Where one turn sends some rows of the set: a few examples, then the rows asked:
j_644: [11 -1 -4 -4 -7  9 16 -5 -5 18  6  6 15  7  3]
j_521: [ -8   1   2  15  -9  14 -10  14   2 -18   8   0  15  -8   7]
j_475: [  6   0  -6  21  -6  -1  11 -11  11  11  -5  14   9 -12   4]
j_207: [ -9  12   7  14 -10   2  -7  17   5 -19  13   3  12  -3   1]
j_594: [-11   0  12   6 -17   8  -9  10   1 -16   5   4  13  -8  -2]
j_418: [-19   5   9  24   0   0  -8  -2  -4  -3  17  -7  -2 -21   3]
j_197: [ -7 -16  -1  25 -13  -9  -2  16   2   7  -4   9  10   8  -4]
j_15: [ -7   3   9  13  -5   5  -3  19   2 -23   9   3  14  -1   5]
j_20: [ -4   6 -13   3  21  -9   9   2   2  30  -1  -5 -13   3  12]
j_144: [-18   4  -4  -8   0   6 -21   9  -3   9  16 -14 -18  -5   7]
j_317: [-20   9   0  12  13 -11  -7  27  -2 -10  -1  -5 -17  -5   8]
j_856: [-23   3   6  15  11  -6  -8  21   3  -5   9   0 -18 -17  -2]
j_951: [-23   7  -5  16   6 -11 -13  20   4  -6   1 -11 -16 -13   6]
j_17: [ -2  -5   2  28  -9  -4  -1   5   0  16 -12   8   8   3 -11]
j_35: [10 -2 -8  0 -1  2 10  1 -3 19  1  1 28  5 -1]
j_683: [ -9   1   3  13 -23   3 -16   9  -8   8  -4  15   5 -11  12]
j_648: [-18  21 -12 -17   8  -2   4   0  -1  -3  12 -13  -4  -8  10]
j_85: [ -5   3 -11  -4  15 -17  12   6 -10  26  -7  -7  -7   7   1]
j_61: [ -2   4 -12  -1  17   3   5 -10  15  13  14 -15 -13  -6   0]
j_233: [-11  19  -7 -15  17  -4   8   5  -7  -5   7 -15   0  -4  14]
j_76: [ 8  3 -7 -4 -6  5  8 -9  0 18 -5 -3 19 12 11]
j_105: [  0 -13   4  23  -6  -7   1  20  -1   8  -4  11   8  11  -8]
j_107: [  6 -15   3  29  -9  -2  -2  15  -1  13  -4   9   3   1  -2]
j_416: [-12  12  -3 -19  12   3   2   7   2  -2  16 -11  -7  -9  20]
j_203: [ -3   5 -11  -4   9 -16  13   1  -4  29   0  -4 -16   1   1]
j_186: [  7   0 -18 -11  -6   6  -2   0  11  22  -7   7  -6   4   8]
j_91: [ -2  -6 -13  -4  15  -9  13   4  -9  26  -9  -8  -9   2   6]
j_829: [ -5  22  -5 -15  18   3   7   5  -7   0   9 -14  -7  -8  11]
j_666: [-21   8   3  10   6  -9  -4  20  -1 -11   3  -6 -25  -4   8]
j_423: [ 8 -2 -3 -4 -2 -1 16 -1 -6 13  3  0 24 11 -2]

j_15 turns into j_317
j_829 turns into j_91
And these:
j_521 turns into j_951
j_17 turns into j_594
j_144 turns into j_61

